In the data rows, 128 means zero.
Some points:
108 & 162 & 129 & 158 & 83 & 168 & 174 & 149 & 160 & 98 & 87 & 150 & 104 & 105 \\
118 & 185 & 85 & 115 & 57 & 169 & 158 & 155 & 137 & 92 & 93 & 148 & 119 & 36 \\
85 & 193 & 87 & 105 & 75 & 160 & 142 & 156 & 192 & 119 & 78 & 166 & 130 & 162 \\
125 & 152 & 145 & 147 & 110 & 150 & 133 & 149 & 123 & 115 & 103 & 89 & 117 & 108 \\
85 & 130 & 82 & 106 & 137 & 108 & 122 & 160 & 135 & 137 & 132 & 173 & 137 & 160 \\
120 & 123 & 92 & 131 & 145 & 104 & 116 & 162 & 123 & 104 & 155 & 168 & 123 & 136 \\
136 & 129 & 167 & 157 & 151 & 99 & 132 & 178 & 126 & 121 & 164 & 90 & 102 & 90 \\
110 & 153 & 132 & 135 & 109 & 175 & 163 & 154 & 126 & 114 & 97 & 126 & 75 & 92 \\
150 & 68 & 114 & 137 & 177 & 54 & 87 & 106 & 83 & 205 & 162 & 117 & 144 & 174 \\
108 & 152 & 97 & 27 & 118 & 89 & 113 & 101 & 136 & 102 & 97 & 189 & 232 & 191 \\
160 & 86 & 121 & 128 & 150 & 94 & 102 & 94 & 102 & 163 & 151 & 133 & 158 & 172 \\
155 & 120 & 144 & 130 & 133 & 111 & 114 & 118 & 107 & 164 & 159 & 117 & 143 & 138 \\
109 & 172 & 167 & 197 & 71 & 175 & 181 & 167 & 154 & 79 & 106 & 146 & 78 & 71 \\
91 & 159 & 79 & 105 & 90 & 203 & 160 & 135 & 173 & 110 & 62 & 159 & 111 & 120 \\
108 & 120 & 91 & 115 & 132 & 143 & 122 & 137 & 125 & 112 & 113 & 181 & 124 & 143 \\
127 & 134 & 127 & 98 & 142 & 97 & 106 & 126 & 135 & 107 & 136 & 166 & 184 & 174 \\
118 & 138 & 100 & 117 & 120 & 152 & 108 & 84 & 164 & 103 & 90 & 124 & 130 & 141 \\
143 & 116 & 143 & 175 & 157 & 126 & 117 & 147 & 106 & 147 & 174 & 113 & 102 & 121 \\
151 & 89 & 125 & 119 & 167 & 105 & 93 & 68 & 78 & 136 & 149 & 128 & 185 & 122 \\
146 & 137 & 110 & 134 & 102 & 158 & 163 & 139 & 150 & 65 & 104 & 145 & 121 & 89 \\
125 & 131 & 143 & 170 & 126 & 126 & 144 & 158 & 147 & 143 & 129 & 140 & 107 & 117 \\
171 & 96 & 167 & 158 & 165 & 90 & 106 & 133 & 93 & 143 & 173 & 88 & 127 & 124 \\
114 & 135 & 166 & 106 & 101 & 104 & 140 & 142 & 99 & 102 & 153 & 118 & 122 & 131 \\
137 & 121 & 151 & 153 & 134 & 145 & 156 & 129 & 160 & 146 & 128 & 140 & 101 & 102 \\
191 & 87 & 198 & 183 & 134 & 83 & 119 & 103 & 44 & 106 & 175 & 112 & 113 & 117 \\
114 & 140 & 151 & 168 & 122 & 133 & 145 & 137 & 132 & 128 & 145 & 123 & 97 & 100 \\
125 & 122 & 123 & 154 & 120 & 155 & 141 & 118 & 162 & 75 & 121 & 132 & 82 & 71 \\
125 & 109 & 97 & 92 & 132 & 114 & 96 & 119 & 113 & 116 & 113 & 75 & 172 & 159 \\
146 & 105 & 116 & 144 & 130 & 115 & 138 & 128 & 133 & 172 & 137 & 107 & 147 & 140 \\
163 & 122 & 183 & 169 & 138 & 95 & 116 & 174 & 104 & 119 & 163 & 81 & 113 & 99 \\
143 & 98 & 183 & 136 & 216 & 103 & 68 & 79 & 126 & 172 & 177 & 19 & 62 & 127 \\
109 & 145 & 167 & 66 & 110 & 174 & 155 & 72 & 96 & 131 & 79 & 121 & 92 & 100 \\
97 & 131 & 108 & 140 & 116 & 137 & 150 & 163 & 146 & 147 & 114 & 194 & 107 & 103 \\
123 & 108 & 159 & 41 & 125 & 150 & 138 & 88 & 123 & 107 & 104 & 137 & 108 & 161 \\
165 & 79 & 114 & 121 & 161 & 88 & 94 & 94 & 98 & 172 & 153 & 139 & 170 & 173 \\
163 & 87 & 147 & 149 & 147 & 94 & 111 & 97 & 99 & 154 & 151 & 93 & 130 & 157 \\
161 & 108 & 161 & 149 & 141 & 106 & 112 & 114 & 102 & 144 & 162 & 93 & 128 & 138 \\
Along one direction, these points spread out more than along any other. Where along it does each point below lie, from 0 to 9? The average is between 4 and 5, and the first point in the table lies past the average.
62 & 220 & 72 & 63 & 66 & 164 & 142 & 139 & 202 & 134 & 59 & 153 & 165 & 189 \\ 8
135 & 143 & 128 & 133 & 108 & 152 & 158 & 160 & 146 & 94 & 130 & 101 & 130 & 90 \\ 6
119 & 132 & 83 & 97 & 117 & 170 & 141 & 117 & 154 & 110 & 106 & 183 & 148 & 145 \\ 6
127 & 128 & 92 & 109 & 138 & 134 & 111 & 101 & 153 & 108 & 94 & 134 & 166 & 162 \\ 5
128 & 130 & 143 & 199 & 101 & 169 & 184 & 151 & 166 & 118 & 112 & 150 & 61 & 84 \\ 6
124 & 139 & 147 & 145 & 141 & 116 & 145 & 171 & 160 & 139 & 126 & 108 & 125 & 112 \\ 5
115 & 110 & 119 & 77 & 144 & 158 & 101 & 38 & 113 & 137 & 119 & 86 & 169 & 181 \\ 4
65 & 159 & 92 & 60 & 98 & 163 & 149 & 136 & 130 & 155 & 65 & 176 & 91 & 148 \\ 7
138 & 121 & 110 & 105 & 140 & 110 & 100 & 104 & 115 & 153 & 121 & 112 & 199 & 163 \\ 3
138 & 104 & 105 & 108 & 173 & 102 & 105 & 73 & 67 & 140 & 146 & 157 & 203 & 130 \\ 3
181 & 47 & 140 & 157 & 174 & 92 & 103 & 70 & 65 & 128 & 180 & 103 & 119 & 106 \\ 2
125 & 146 & 165 & 157 & 123 & 120 & 144 & 183 & 132 & 113 & 147 & 106 & 113 & 101 \\ 5
155 & 174 & 153 & 135 & 119 & 129 & 102 & 204 & 173 & 169 & 185 & 93 & 130 & 95 \\ 4
94 & 134 & 103 & 151 & 140 & 97 & 109 & 149 & 140 & 159 & 149 & 122 & 111 & 159 \\ 4
